Named moves come first, each a turn or a mirror and shown by rows before and after it. Which of them, in which order, take the first row of each pair that follows to the second? Write the first one first, as in the answered first pair.
luf:
[-20.9 -26.2  -1.1 -13.5 -14.1  25.4  51.9 -14.8  -3.8 -15.6 -23.1  -0.4
   4.1  -0.6  45.1  19.1 -14.3  -6.4   5.4 -12.2  -8.6  -8.2 -28.1  -4.4
  -9.0  -5.3  -7.1 -16.7 -32.1 -50.2  29.4 -19.5] -> [ 16.9 -30.0   6.2  -0.3 -43.1  42.5  31.9 -14.6 -24.6  -2.8  -4.8  -9.5
  36.2   5.9 -13.1   2.4   2.1  -6.1   1.7 -22.6 -20.6 -14.4 -35.6 -15.6
 -14.8 -20.7 -34.0 -11.3 -15.1 -28.0   1.8  -0.5]
[-16.3 -20.4  -0.9 -45.2  11.2  -1.8  33.7 -12.0  29.4  42.9 -15.2  21.5
   4.8 -14.9  46.3 -11.7 -22.2 -15.0 -17.2  13.4  17.2  -1.8  26.8   7.2
  20.9 -16.5  10.6  -8.8 -34.0   4.0  -0.7  -8.8] -> [ 19.8 -18.2   9.0 -29.2 -24.0  26.3  14.0 -14.1  10.1  56.8  -2.7   7.6
  40.9  -5.8 -23.1 -25.2  -0.1 -16.6 -21.9  -7.8  -4.4 -10.1   3.1  -3.4
   8.8 -25.0 -14.9  -8.1  -7.7  24.2 -16.1  12.8]
[-10.2   8.0  14.4 -14.3   5.1  -5.7  -5.5  17.6   4.4 -22.2  18.8  30.0
  -8.3  15.3  -5.0  25.7  -3.1   2.8   7.1 -22.4  -3.0  -0.1 -19.1  -3.3
  18.8   5.8   2.0  -2.8   2.4 -23.5  22.1 -19.2] -> [ -1.7  15.7  12.1  -9.1  -2.4   1.7 -11.8  13.1   1.0 -18.1  15.2  24.8
   3.4  17.3 -23.4  15.2   0.3  -1.3   1.9 -23.1 -11.7  -0.8 -22.0  -4.5
  13.0   0.9  -7.6  -3.6   8.0 -13.5  11.2 -15.2]
zazi:
[  1.6   3.7  12.6  -3.2 -29.4  20.4   2.0 -15.3   0.4  -1.7 -16.6  -4.7
   1.6 -17.6 -23.2 -20.6   3.2   6.4 -11.7   7.2 -20.5  -0.3  11.4  -3.0
   6.4  -8.0 -20.0 -23.6  -7.4  -3.1 -14.2  15.3] -> [ 11.3   8.0  13.8  -1.0 -24.3  16.9 -20.6  -0.9   7.3  -4.6  -6.4   9.7
  -2.8 -21.3 -22.4   2.6 -11.2   4.5  -9.5  -1.3  -9.1  -0.8  14.3   0.4
  -7.7 -15.2   5.8 -10.1   0.4 -10.3 -42.9   7.5]
[-11.0   9.3  -4.9   9.2  -1.7 -20.5  -0.8   8.7 -10.9   4.4  15.2  18.8
 -18.4 -25.0  25.1  36.4   4.9 -31.0 -21.6 -20.1  22.2   8.3  18.8  -7.0
 -50.2 -28.5  12.6 -13.9  35.5  11.5 -27.2  -7.0] -> [-43.1  -3.3  -7.2   0.6  -9.0 -21.1  43.8 -13.2 -15.6  17.1 -15.1  -1.0
 -11.4 -32.0  32.0 -18.7  11.9 -21.5 -11.4  -1.8  15.6  10.6  26.7  -0.1
 -28.5 -18.6 -17.8 -36.0   6.8   8.0  20.6   1.7]
[ -7.7 -23.2  -2.7   3.5  -6.4  10.9  19.3  -0.9   4.5  -3.8 -20.8   5.6
  -2.3  -7.5  15.0  -4.7  10.6   1.6   8.5 -15.4  -3.9  -2.4  -6.8   8.2
  -1.3  -6.6   0.7  -4.4  -2.6 -13.6  12.6  11.8] -> [ 17.7  -5.4   3.4  13.6 -13.1   7.6  -1.9   1.0   4.7  -8.8 -13.4   1.3
   5.7   0.9  -6.1  -7.2  25.2   3.1   5.2 -19.1  -7.5   2.9  -6.6   1.0
   2.1   8.3  -9.3   1.1   8.4   0.5  -0.4  19.6]
[ -8.5  -4.1 -15.0  -1.4   0.8  25.7   2.4  -0.1   5.1  13.6  13.3 -18.8
  -3.6  -8.7   4.5  10.7 -27.3   2.2  -4.9  24.0   7.2 -16.2 -17.8   8.6
 -10.9 -11.8   6.9   3.2  -9.2  -6.6   1.9 -16.3] -> [ -1.6  -0.3 -15.8   5.9  -9.0  23.4  10.1  -4.1  -7.0   8.6   6.4 -26.3
  10.8  -0.4 -10.3 -24.5  -3.6   2.3  -2.9  30.3  -7.5 -12.9 -15.9   2.0
   7.4   2.7 -12.5   2.3  -5.8   7.2  19.6  -2.4]
guvat:
[  5.3  40.0   7.4  40.3  20.0 -39.1 -19.1  -0.7  -4.0 -17.0 -33.0 -18.6
  -7.7 -18.4  32.9   9.7  28.0  14.6  -6.8  -4.1  16.5  22.5  43.7 -12.2
   2.6  35.9  -2.2  -3.7   9.3  12.0  15.7   7.8] -> [  3.3  41.5 -20.6  12.0  27.0 -27.7 -31.4   4.4  -7.4  -7.8 -24.4 -26.3
 -12.6 -24.1  32.9   4.5  -5.2  13.1 -26.9  20.0  13.9  13.9  46.7 -17.6
  11.4  26.2   8.5   3.1  -3.2  19.2  12.1  -0.4]
[-25.8 -12.3 -11.9 -24.6  -4.4  -1.8  14.3 -12.5 -11.9  15.3 -28.5 -16.4
   2.6 -12.0  10.6 -26.1 -18.1  -7.8 -11.9  12.6   5.1  -4.5  30.9  -1.6
   6.0 -10.0   5.9 -20.4 -26.5   5.0   2.3  -4.1] -> [-15.8  -7.8  21.2  19.3 -14.7 -18.3  27.0 -13.0   2.5  -2.8 -33.1  11.6
  -0.5   6.9  22.0  -5.6  27.2  -2.7  15.7 -14.9   1.6  16.2   6.9   8.1
 -10.1  11.3  -0.6 -21.3   4.1 -12.1  13.4  11.4]
[  3.8   8.1  -6.3 -12.0  11.4 -15.2  -9.1  10.2   0.2   3.0  12.6  13.8
   1.5 -23.3 -14.8  -6.3 -24.7  -4.8  -8.9  -1.7  -6.3  -4.3  24.7  -0.1
   9.0  -5.9  21.5   4.1 -17.9  11.1 -23.2  -9.0] -> [  1.7  -9.0  17.8   2.5  -2.0 -29.8  11.6   4.1  -0.8  -2.1  -1.8  27.8
  11.7 -18.5 -16.6 -17.2   3.2  -6.8   1.5 -16.8  -9.3   6.9  20.0   5.1
   8.0  -4.9   8.0 -15.1 -19.7   4.5 -18.8   4.8]
[ 17.3 -13.0 -25.7 -20.3 -21.5  -0.5 -12.9  12.5 -17.7  38.0   6.4 -18.1
   2.9  -4.6 -21.8 -24.6 -24.7  -9.0 -22.7 -10.9 -11.5  -9.5  37.4 -27.9
   1.7 -19.1  -9.9  -7.8 -35.2  25.8 -48.2 -14.0] -> [ 26.5 -19.8  15.7  18.5 -40.7 -15.7  15.3   2.2 -13.6  21.4  -6.8   7.0
  10.1   9.7 -14.3 -20.4  38.2 -13.3   6.9 -59.0 -17.7  11.7  23.6 -14.6
  -9.7   0.2 -35.4 -25.4 -16.5   2.7 -33.6  13.3]
Then:
Each pair is 2 to 3 moves apart.
[  8.5  17.2  -4.4  18.5   1.3 -15.5  -7.4   6.2  26.0  -9.1  -8.7  20.2
 -29.6  -3.3  10.9  10.7  23.4  13.9  -4.0   4.3  29.8  14.1   1.7  13.9
 -26.2   7.2  23.1   7.8   6.5  10.7   0.5   4.8] -> [ 19.0  20.5 -19.8  -1.1  -2.7  -5.4 -18.1   2.6  10.4   0.4  -8.0  -1.6
 -21.7  -8.1 -10.8 -21.2  18.3  14.7 -16.9  16.4  26.5   8.5  14.1   2.1
  -9.5  -1.2  11.2  12.6   2.8  35.0  -7.4   2.4]
guvat, zazi, zazi
[-13.1   5.5  36.0  21.7   7.2 -27.1   5.2  -9.6  10.8 -11.4  -9.9   1.4
  -9.9   8.9  23.7   5.6  28.3  -5.1  21.0  -4.9  14.3   3.1  -3.4  -0.6
  -1.2   2.6  -4.4  -9.5  -1.7 -21.6  29.1  16.2] -> [-24.9   6.7   0.9 -22.1  13.5 -10.1  -4.4  -7.8  -1.3   9.5  -4.6 -23.3
 -11.0  -1.0   7.3 -10.7 -21.9  -4.8  -8.4  32.6  13.0 -19.2  17.5  -9.9
  14.2 -22.2   7.0  -4.5 -34.5  -3.0  13.8  -5.6]
guvat, guvat
[  5.6 -25.9  12.2  -1.8 -15.4 -27.3   7.2   5.4  13.6   3.1 -16.8   9.1
   8.0  -0.3 -23.9   0.1  24.2   4.1   6.5 -25.3 -14.2  11.9  -8.2  -8.3
  14.1   9.3 -28.9 -16.4   2.6   0.8   5.5  23.1] -> [ 12.1  -2.2 -12.3  -8.7  19.5 -23.1 -36.1  15.6  19.9  -9.1   5.6  -1.3
  -7.0  -2.5 -11.9  27.5  -7.7   7.2 -16.7  -6.0  -6.4   4.6  -2.3  -9.5
  18.5  13.1   7.0   7.6  17.5   5.3  -3.1   5.6]
luf, zazi, guvat
[ 33.7   2.5   1.9  22.8 -10.3  30.7 -27.4 -19.7 -22.2  -6.1  -7.5 -29.0
  13.3  31.8  -5.1  20.8  41.9  -8.8 -21.8   4.4  -8.3   5.4 -23.1   6.2
   4.4  29.7 -19.4  24.2  18.1   9.2  -2.9 -29.5] -> [  4.8 -26.4  -2.8   4.2 -22.8  45.0   8.2 -27.7 -24.8   9.2 -18.6 -41.2
  13.0  20.2   3.9  -2.2  31.7 -10.5  -9.2  11.0 -10.6   1.8 -31.5  12.6
   9.0  16.6 -35.1   9.8  -9.4  -3.1  17.9 -27.1]
zazi, zazi, luf
[-21.7 -17.8   6.8  15.0 -18.3 -18.9  11.2 -33.0 -21.0  30.0 -21.1 -48.2
  25.2  15.3 -35.7 -58.8  40.7 -24.7 -14.3   2.3 -23.9   5.8 -13.6  -7.1
  14.1   7.6 -37.9 -20.5  -8.4  25.1  33.1  31.0] -> [ 21.4  24.1   8.0  36.7   7.9 -44.9 -57.0  -5.8  -8.9  -5.4   2.7 -19.0
  16.4  27.1 -34.0  -0.5  51.4 -22.3 -35.7 -14.1 -14.7  10.9  -0.2 -20.7
   4.6  34.6   3.5   6.7  37.1  45.1 -15.4  15.9]
luf, zazi
[ -6.4   2.7  -6.0  -2.3  19.0  -7.1  24.2  -0.2  10.4 -20.9   7.0  22.7
 -10.3  -5.2  40.6  19.3   1.5  -8.6   7.7  -8.3  15.6   6.9 -12.2  -4.0
 -15.5  -3.3  21.1  -9.7  16.1 -18.6  13.7 -14.8] -> [  7.3   4.9   7.6   7.3  -4.6   1.6  29.3 -15.4 -10.5 -17.9   3.7  -4.0
  17.2   3.3   4.7 -28.2  39.4  -3.4   6.5 -15.1  -0.6  12.6 -13.4 -10.0
   0.5  16.9 -22.4 -13.8  21.5   1.8  26.3  11.6]
zazi, luf
[-18.3 -22.5 -21.7 -28.6  -2.3   7.9  24.0   6.5  -4.7  27.5   6.7 -18.9
   1.9  -5.9  12.2  -8.4 -33.5  -5.6   1.1   3.9   1.6 -16.2   6.4   1.7
   5.7  -6.7   9.0   2.7 -15.3 -10.0   2.1 -16.3] -> [ 18.3  -6.1  13.0  13.5 -17.6   2.5  13.4  -2.5 -12.7  12.0   8.7 -11.1
  24.1  10.5 -16.2 -28.5  26.3  -5.5   0.3 -15.6 -13.0   3.4   2.1  -6.2
   9.0  19.3 -21.9   4.4  16.7  10.3  11.7  10.6]
zazi, guvat
[ -1.3  -9.0  17.8   7.6 -28.6 -30.1  -5.2 -18.4 -26.7  20.8 -12.2 -19.3
  19.5  33.4 -27.1 -22.9  25.9   2.3  20.8 -18.4  -3.3  15.9   1.5   6.3
  -0.5  31.8 -12.6 -15.3  19.3 -16.5   2.6  32.8] -> [  3.8   2.6 -25.9 -24.9   1.8  -6.8 -47.2  -4.8 -28.2  23.7   7.1 -47.3
   6.2  25.9 -30.7 -12.3 -34.8   4.1 -17.3  24.1   2.5   0.9   9.4   1.2
   5.5  16.3   7.9   7.6   9.8   2.5 -11.0   0.3]
guvat, guvat
[-12.1  12.7   4.2  28.6  14.4  -3.0 -27.2  14.7  17.6   7.3  39.0  10.5
 -21.5   7.8 -28.5  29.5  31.6   4.6 -11.6 -33.3  -8.5   3.4   9.0  26.8
 -27.0 -22.3 -12.9  -6.3   7.2 -38.6 -19.4  -1.8] -> [ -9.4  18.1 -10.6   8.4   4.5   3.3 -28.6   5.9   0.1  21.1  30.9 -24.5
  -3.7   1.7 -54.4 -23.4  29.8  11.2 -27.0 -10.4 -17.1  -2.4  18.7  15.0
   2.4 -17.4 -38.4  -0.2 -15.1 -12.1  -0.4   0.2]
guvat, zazi, zazi
[ 15.4 -15.8  -3.5   8.6  -5.6  10.8  -0.3 -13.5  -3.2   9.2  13.3 -23.0
  12.9   8.3 -22.4 -23.2   6.2  -6.0   0.6  -3.5 -16.6  19.0 -14.9   0.2
   1.4  -7.6 -14.6  10.6  15.0   4.8  21.9  19.6] -> [ 15.7  -9.9 -16.6  -2.4  -1.9  13.0 -14.3 -10.4  -5.9  10.1  16.1 -23.9
  14.1   6.6 -19.6 -18.6 -10.4   0.5  -9.5  10.1 -12.5  13.0 -15.5  -2.8
  -1.2  -5.1  -4.5  13.2  16.7  12.1  13.0  14.8]
guvat, guvat
[-15.4   3.3   3.8 -15.4   7.4 -22.4   7.7   6.2  -0.2   4.7 -17.4   7.1
  -5.4  -9.6  18.5  -2.2  -3.2  -3.5   4.5  -1.8   3.1  -0.3  26.5  -8.8
  -3.1  -7.0  17.0 -17.8 -23.6  -2.5 -14.6  -3.6] -> [ -5.3   8.9  17.0  10.7   0.0 -28.0   7.5  -2.1  -5.2  -7.6 -18.8  12.2
   2.7   5.8  11.9  -3.5  23.3  -2.7   8.7  -8.5  -3.3  15.0  21.6  -7.4
   2.1  10.4  -1.1 -16.6  -5.5  -4.2  -4.0  11.6]
guvat, zazi
[ -1.8 -14.6 -10.1 -28.5 -31.2  33.1   7.9 -15.2 -16.9  29.6 -10.0 -32.2
  10.1 -11.1 -42.1 -54.3 -21.7   0.1 -23.7   5.1 -12.0 -11.0  -6.0  -0.4
   0.5 -22.9 -11.2   0.9  -6.3   2.5  -7.1   8.0] -> [-30.8  -0.4 -21.7 -33.9  16.2   7.1  -0.3   1.3   9.8   8.1  -8.5  -3.0
 -31.9 -22.5  29.3   5.6 -51.8   5.6 -21.1  11.1  18.8  -0.9  11.2   5.0
 -14.8 -11.8  45.0   8.0 -18.1 -17.2 -15.2 -21.0]
zazi, luf
[-31.9  -6.1  10.5 -27.1 -11.5  39.7   9.1  29.1 -28.1  15.2  -3.6  11.9
  -5.1  -2.3  25.5 -11.7 -12.5  -0.5  18.7  -9.0  -5.7  20.5 -12.8   3.8
  14.2   9.1  12.0 -36.1   6.5 -21.7  49.6  14.0] -> [-12.9  -6.9  10.2 -26.6 -15.9  49.5 -11.0  39.6 -26.0  22.1   9.6  20.1
   4.8   1.6   7.4   5.1 -22.9  -3.7  18.8 -18.6 -10.3  15.5 -19.8   2.8
  -2.8  -5.9  21.5 -36.9  17.1 -23.9  15.3  16.7]
luf, zazi, zazi
[  0.1 -16.8  -5.1 -12.6  -5.7  28.4   7.9  -9.4  -7.1  10.3   0.9 -24.8
  19.2  -0.6 -22.9 -40.1 -15.2   6.7  -1.4  22.0  -4.7  -7.1 -16.8   1.4
  18.9  -1.0 -19.7   0.0  -0.7  -3.8  28.8  28.0] -> [ 16.1   1.8  -3.9  12.8  13.7  31.3 -11.4  -1.4  -0.7 -11.6  16.6 -12.7
  11.0  15.8 -12.1 -13.5  -3.8  14.4   0.6  16.9   1.6   5.0 -28.0   0.2
  15.5  21.7  -9.8  16.4  30.8  -1.6  29.7  23.6]
guvat, guvat
[  8.1   1.9 -26.5 -17.4  -0.5  22.2 -10.6  26.2  -3.3  14.1  30.0 -20.7
  -8.1  -9.0   6.6   8.5 -46.0   1.1 -31.4  29.2  26.6  -9.3  15.2  19.5
  -3.2 -28.4  25.0   3.3 -20.9  25.2 -11.7 -12.0] -> [ 26.3  -5.9  16.4   7.2 -40.8   6.9  18.7  13.5 -16.9  16.5   7.2 -17.5
  18.1  -4.9 -32.3 -42.8  18.3  -8.8 -10.9   4.7   7.8  -1.4  16.6   9.0
   7.3 -11.8 -17.8  -9.7 -14.4  31.8   3.3  24.9]
zazi, zazi, guvat
